In the data rows, 128 means zero.
Here are some points, one per row:
137 141 161 62 156 139 119 146 125 141 122 141 138 116 177 139 131 137 123 153 150 125 90 115 133 139 124 115 135 111 164 137 149 146 129 126 106 157 129 134 138 82 104 102 155
125 118 138 157 156 154 156 137 124 140 83 113 136 137 152 115 82 89 141 108 134 143 171 114 143 99 120 127 127 111 110 144 132 134 79 133 124 125 119 153 143 131 124 134 117
94 124 158 133 105 114 104 133 173 143 164 153 126 165 142 163 90 127 147 142 142 132 123 124 147 152 164 129 169 130 109 132 185 147 154 126 158 116 141 100 143 178 139 100 85
101 175 155 81 137 132 99 134 102 115 132 113 82 123 154 105 131 109 166 161 144 113 125 184 92 143 136 102 99 137 130 121 137 107 148 109 140 115 100 143 103 103 110 151 117
176 110 132 149 157 132 111 147 98 129 112 147 95 121 102 179 97 117 150 94 102 102 113 124 133 104 112 78 89 113 141 93 163 123 79 134 128 121 151 106 110 134 114 84 126
77 135 127 165 135 91 157 122 149 132 119 153 151 98 142 121 101 103 109 121 130 120 118 127 143 124 101 122 128 182 155 135 92 124 162 120 100 113 134 98 127 136 117 86 136
103 112 144 133 120 126 98 196 150 142 142 178 154 96 114 106 122 135 83 102 149 89 142 147 76 91 176 116 105 112 69 88 160 121 159 136 110 150 148 149 117 139 131 148 114
124 97 86 121 85 105 131 144 115 155 133 142 87 124 167 148 105 160 116 126 121 163 78 71 76 118 125 156 190 177 143 133 102 150 134 138 138 140 89 142 68 154 118 177 133
109 149 166 144 162 127 157 142 115 173 135 152 98 165 106 134 149 149 127 106 92 119 107 156 126 174 135 119 136 157 169 95 130 116 178 147 141 113 112 183 110 116 104 111 119
153 139 83 98 120 104 117 101 134 99 148 149 135 154 132 126 140 113 145 121 121 122 117 169 137 79 131 113 138 150 136 128 104 106 80 120 112 143 109 147 109 137 137 148 125
69 159 114 121 100 134 141 130 102 122 120 121 160 152 144 171 163 182 152 110 127 109 107 106 103 127 120 129 163 134 138 150 166 112 119 150 104 101 156 128 131 127 171 105 99
104 121 124 158 136 139 123 156 171 97 115 105 140 124 115 114 122 115 142 111 110 118 136 131 130 156 122 126 136 138 144 132 118 116 123 154 96 173 118 114 118 138 108 149 113
99 158 109 206 138 101 142 165 152 114 149 154 106 138 123 170 123 119 169 165 108 189 124 104 116 160 141 136 121 137 118 128 136 119 160 126 140 106 117 107 164 156 116 138 139
92 128 120 103 93 148 79 143 129 141 159 122 143 100 120 118 101 143 116 122 115 148 119 129 120 180 121 100 142 105 160 134 105 94 30 98 147 162 144 131 132 124 113 133 141
140 118 115 138 160 142 138 91 147 170 125 132 115 70 94 127 103 141 135 141 134 125 112 69 131 117 112 141 168 73 126 117 135 156 139 93 104 142 121 141 120 117 134 162 66
131 140 116 129 135 117 108 118 142 159 172 140 132 64 148 120 122 115 133 103 130 118 139 175 104 171 87 136 175 123 77 163 109 146 169 185 115 140 135 150 124 130 141 77 125
143 128 134 106 131 113 108 119 111 145 148 174 121 146 106 155 143 132 141 121 170 128 155 171 126 140 95 131 78 143 119 139 115 159 161 91 94 164 115 110 123 135 152 142 122
149 120 97 126 128 157 152 144 171 157 149 110 127 136 160 153 162 156 161 148 175 131 141 115 137 122 91 96 114 122 93 92 119 85 140 120 124 137 132 122 117 144 149 174 161
137 160 159 140 122 94 143 88 144 150 122 116 160 121 130 112 182 136 117 122 111 110 107 120 128 152 148 165 105 85 167 103 177 157 127 134 152 119 104 114 117 176 113 158 82
178 154 158 94 136 125 123 118 144 140 103 83 102 131 162 115 91 166 132 109 140 127 92 100 143 121 137 133 109 136 119 141 119 102 122 143 90 125 162 127 120 129 172 101 151
194 108 125 126 102 151 138 148 141 155 118 134 114 132 143 124 154 111 102 117 128 218 114 145 143 111 134 136 149 71 135 98 115 127 105 120 98 141 78 114 139 84 175 109 149
158 118 131 134 155 166 120 131 115 133 149 146 122 126 137 108 167 127 127 141 100 133 129 116 129 127 137 128 179 160 144 149 102 129 143 105 132 95 151 109 110 109 109 129 121
79 155 142 151 144 89 158 121 111 129 93 187 81 145 134 137 138 207 121 133 111 143 149 127 118 126 121 114 88 106 127 111 108 127 165 121 154 160 116 134 134 90 100 117 121
131 120 126 119 166 117 144 132 111 79 115 131 124 115 137 92 122 176 103 134 142 129 149 151 144 117 109 112 209 125 129 82 163 177 93 123 126 124 133 140 169 165 127 134 150
130 114 128 73 111 116 122 103 116 108 125 134 144 162 155 136 84 168 120 155 66 122 150 140 169 165 162 128 104 146 111 108 121 142 177 141 94 151 122 123 125 109 99 150 76
131 141 162 85 121 146 138 120 90 135 116 95 152 90 108 145 122 128 149 86 118 87 123 112 115 125 146 141 177 167 113 130 140 135 130 98 139 139 87 148 146 149 140 148 168
148 196 131 148 168 134 83 104 138 121 145 81 152 160 110 139 118 118 138 146 97 127 185 75 98 70 140 160 162 137 152 92 117 127 160 141 135 154 124 140 125 133 126 96 153
162 129 148 111 100 141 135 128 142 157 116 145 101 121 92 147 119 114 118 142 140 127 119 111 149 150 135 141 135 149 164 131 150 179 133 110 140 137 205 133 146 123 121 152 145
74 115 188 135 135 114 153 149 129 90 143 103 137 125 97 150 177 115 130 137 99 116 73 104 141 119 124 138 125 114 98 127 93 160 138 157 146 163 150 113 119 103 152 142 122
86 116 140 158 92 189 137 135 99 89 144 148 132 101 136 134 110 90 114 149 135 114 126 125 162 124 170 98 134 131 154 149 124 159 148 140 125 115 91 113 136 118 122 84 128
129 114 191 144 140 115 108 108 117 114 123 171 182 116 167 176 90 118 172 140 142 151 95 142 132 119 116 139 120 106 140 169 131 141 131 138 154 123 117 136 118 107 87 169 141
125 97 136 144 134 169 82 121 114 141 136 137 109 157 89 94 120 168 104 151 125 114 111 152 178 77 93 146 138 126 137 155 136 73 136 158 117 134 138 148 134 127 151 157 130
129 112 118 125 117 130 98 143 95 143 102 73 166 134 93 121 127 145 98 135 177 125 136 130 133 115 110 159 142 131 120 124 106 129 104 122 121 68 92 144 112 115 73 132 127
141 140 95 169 143 102 105 130 133 120 138 135 157 142 173 110 148 105 149 129 170 126 105 125 144 123 109 124 125 147 117 116 141 171 117 123 167 181 151 146 100 121 151 142 134
116 108 103 114 149 77 144 122 171 145 152 79 98 110 115 155 134 126 122 121 126 86 164 119 158 117 127 76 139 100 153 159 101 97 142 124 155 105 121 151 153 129 116 130 120
114 76 137 131 102 108 112 122 144 108 132 155 106 112 147 144 163 133 143 84 123 100 172 111 128 133 151 151 139 142 149 147 127 116 168 117 138 137 155 124 115 93 120 132 149
123 139 169 142 128 132 183 144 100 109 156 99 106 127 112 134 103 118 101 138 147 149 109 106 93 123 141 99 143 145 142 151 125 127 180 102 123 136 133 116 142 144 156 125 89
138 112 132 96 182 128 124 153 179 122 131 124 140 154 123 138 138 110 105 106 139 156 96 113 125 107 130 137 100 147 131 171 134 112 109 96 130 142 126 128 124 156 81 116 74
145 85 86 115 118 144 104 135 104 106 115 71 120 126 108 96 121 136 164 103 151 132 128 136 118 159 135 130 76 135 128 102 174 123 112 158 135 146 96 116 144 118 109 120 107
141 125 147 81 115 118 133 160 141 113 96 125 128 145 102 154 146 123 154 169 119 103 175 139 129 124 76 127 128 139 108 127 103 157 100 143 150 124 139 106 90 120 130 104 87
164 146 95 135 134 141 141 147 149 120 141 168 132 114 108 163 122 170 119 90 113 178 120 146 122 132 120 125 91 162 123 145 89 149 105 160 173 97 110 128 178 86 196 128 94
113 131 126 87 134 130 145 143 104 149 186 93 109 136 149 131 97 142 132 71 141 140 110 139 190 92 131 167 113 109 120 96 113 178 139 146 86 123 135 49 151 131 85 112 174
140 98 119 141 132 114 124 120 134 113 147 109 154 144 114 104 98 157 150 109 143 91 134 127 82 127 115 128 128 135 159 113 132 165 81 110 119 80 137 101 128 90 161 138 113
137 124 139 124 96 144 107 114 155 146 104 123 159 113 140 121 142 135 103 116 107 143 147 129 106 110 96 127 98 148 130 107 106 95 154 134 180 132 134 99 153 134 96 107 142
164 118 146 143 151 98 108 101 69 171 132 109 123 127 124 112 112 98 103 151 97 127 162 153 128 112 107 130 138 132 176 141 166 96 62 140 123 158 128 98 96 126 136 133 147
109 91 121 101 163 110 118 130 120 162 134 138 157 130 146 79 123 106 149 141 61 150 127 116 132 154 92 120 107 134 106 117 128 138 157 95 136 104 126 104 138 133 165 129 127
132 105 159 141 114 103 176 132 165 140 126 127 121 122 165 136 138 88 109 144 139 143 119 129 116 159 148 131 154 170 90 74 183 95 119 140 127 96 138 122 112 99 121 125 120
131 125 137 148 88 107 91 161 136 97 119 123 147 98 135 159 162 138 132 159 127 118 145 100 146 123 108 125 123 108 174 139 161 149 202 123 105 86 139 120 141 123 138 125 120
98 126 86 138 94 189 133 89 65 119 117 154 137 106 145 130 137 114 98 111 140 127 134 74 154 102 134 123 120 133 99 118 126 100 111 65 143 123 136 153 115 148 165 37 106
131 139 142 110 144 142 124 85 139 101 127 154 81 142 120 100 171 101 144 108 142 127 131 106 113 111 85 110 176 111 92 143 159 89 110 148 117 119 105 105 159 113 95 143 109
141 118 141 149 126 118 126 109 145 137 115 106 161 177 149 121 147 151 116 114 162 158 139 164 127 160 147 77 127 119 155 161 151 156 135 147 141 133 129 143 148 137 147 98 174
149 104 135 140 104 133 158 80 137 106 153 79 118 137 121 167 110 115 66 139 133 124 143 170 78 119 112 132 130 106 97 129 118 116 138 117 112 125 163 118 137 134 108 149 130
136 156 117 164 154 149 97 98 73 96 97 120 115 116 130 110 97 106 82 82 169 114 135 107 134 154 121 106 111 92 138 107 92 109 157 109 133 94 115 75 81 128 149 160 93
112 99 110 105 163 145 126 84 142 96 123 106 138 94 99 120 143 149 115 126 97 193 126 136 126 102 131 122 99 117 148 112 166 124 105 144 139 106 127 158 72 121 141 133 143
133 139 31 123 133 153 165 105 85 152 117 125 177 137 93 128 118 140 119 126 119 73 103 163 136 123 128 159 99 146 129 134 171 99 123 100 141 142 133 144 135 66 88 140 137
149 96 122 150 93 122 142 157 119 159 112 115 142 161 169 149 139 125 130 129 85 63 120 135 136 125 127 115 143 120 101 135 89 132 121 124 128 134 102 119 155 152 132 136 134
112 146 76 111 131 147 125 85 137 167 78 106 123 166 87 54 117 80 143 129 129 120 131 155 91 54 172 115 167 99 128 149 140 171 117 134 135 127 121 99 129 115 142 125 149
Along one direction, these points spread out more than along any other. Take the direction at right angles to it along which they spread out most. Go by this last direction. Where along it does each point below lie, from 0 to 99? 50 is the average, and the first point above lies past it. One standard deviation of the points above along it is 16.
84 126 129 118 109 138 148 142 113 106 125 125 119 154 125 137 133 101 132 105 156 178 159 138 153 142 123 134 162 125 135 90 71 134 118 152 140 128 167 136 103 121 122 147 128 46
142 172 150 134 89 110 136 162 172 121 115 149 158 146 81 102 106 132 110 148 108 136 132 113 181 160 116 120 126 103 82 172 162 128 133 72 130 112 90 119 62 116 127 107 198 51
143 181 146 138 103 131 150 137 109 151 112 145 122 109 115 121 152 129 121 124 146 169 147 149 166 110 138 110 104 165 123 151 154 122 85 164 119 151 117 126 173 116 162 158 91 59
152 145 129 161 111 125 99 126 132 117 144 117 99 148 94 105 153 112 147 118 127 136 107 87 142 137 142 108 115 137 117 104 95 150 106 117 86 129 131 179 144 97 103 100 161 48
133 139 109 169 129 154 138 133 124 124 107 95 127 109 146 122 158 152 153 146 109 150 120 158 141 137 151 108 106 131 84 156 99 174 147 97 102 129 152 132 106 182 103 151 131 49
108 89 133 136 156 107 95 94 143 116 99 115 98 119 111 138 130 160 119 157 152 120 117 146 159 157 168 156 121 156 108 108 116 85 113 87 146 151 112 141 144 142 152 117 131 55
111 133 133 115 125 166 175 115 185 98 152 170 149 122 111 92 120 132 138 157 147 79 120 112 119 167 150 135 105 125 152 117 92 116 123 185 126 121 126 119 122 178 119 136 143 51
109 126 121 110 85 135 104 105 139 118 130 125 100 133 121 123 126 88 111 133 83 120 126 151 96 111 85 131 88 110 132 114 148 138 110 118 115 127 115 179 139 162 155 135 139 54
150 140 130 121 134 92 111 125 128 122 79 119 171 122 121 146 140 78 156 146 124 142 88 180 103 143 150 156 179 105 144 107 74 75 152 124 114 137 142 125 154 140 138 110 134 51
108 148 75 93 160 159 121 146 141 97 117 117 84 141 150 140 107 108 106 138 139 91 137 135 131 141 123 166 118 139 128 149 162 144 138 151 159 125 132 148 154 131 150 138 162 52
174 127 117 131 91 84 175 160 93 114 142 139 135 122 133 98 100 138 164 114 143 141 144 117 103 113 110 131 121 99 115 155 135 72 164 126 166 120 163 172 128 138 108 119 122 51
122 160 158 147 124 135 145 152 157 128 146 132 102 124 193 110 134 130 144 134 124 109 170 152 110 111 157 219 87 116 157 157 105 120 76 95 123 121 137 132 124 123 123 121 104 57
141 110 98 112 151 97 130 140 60 133 166 185 126 108 98 116 170 103 110 193 137 109 145 41 89 176 213 120 65 107 77 157 89 111 76 215 96 93 135 133 162 180 119 136 189 47
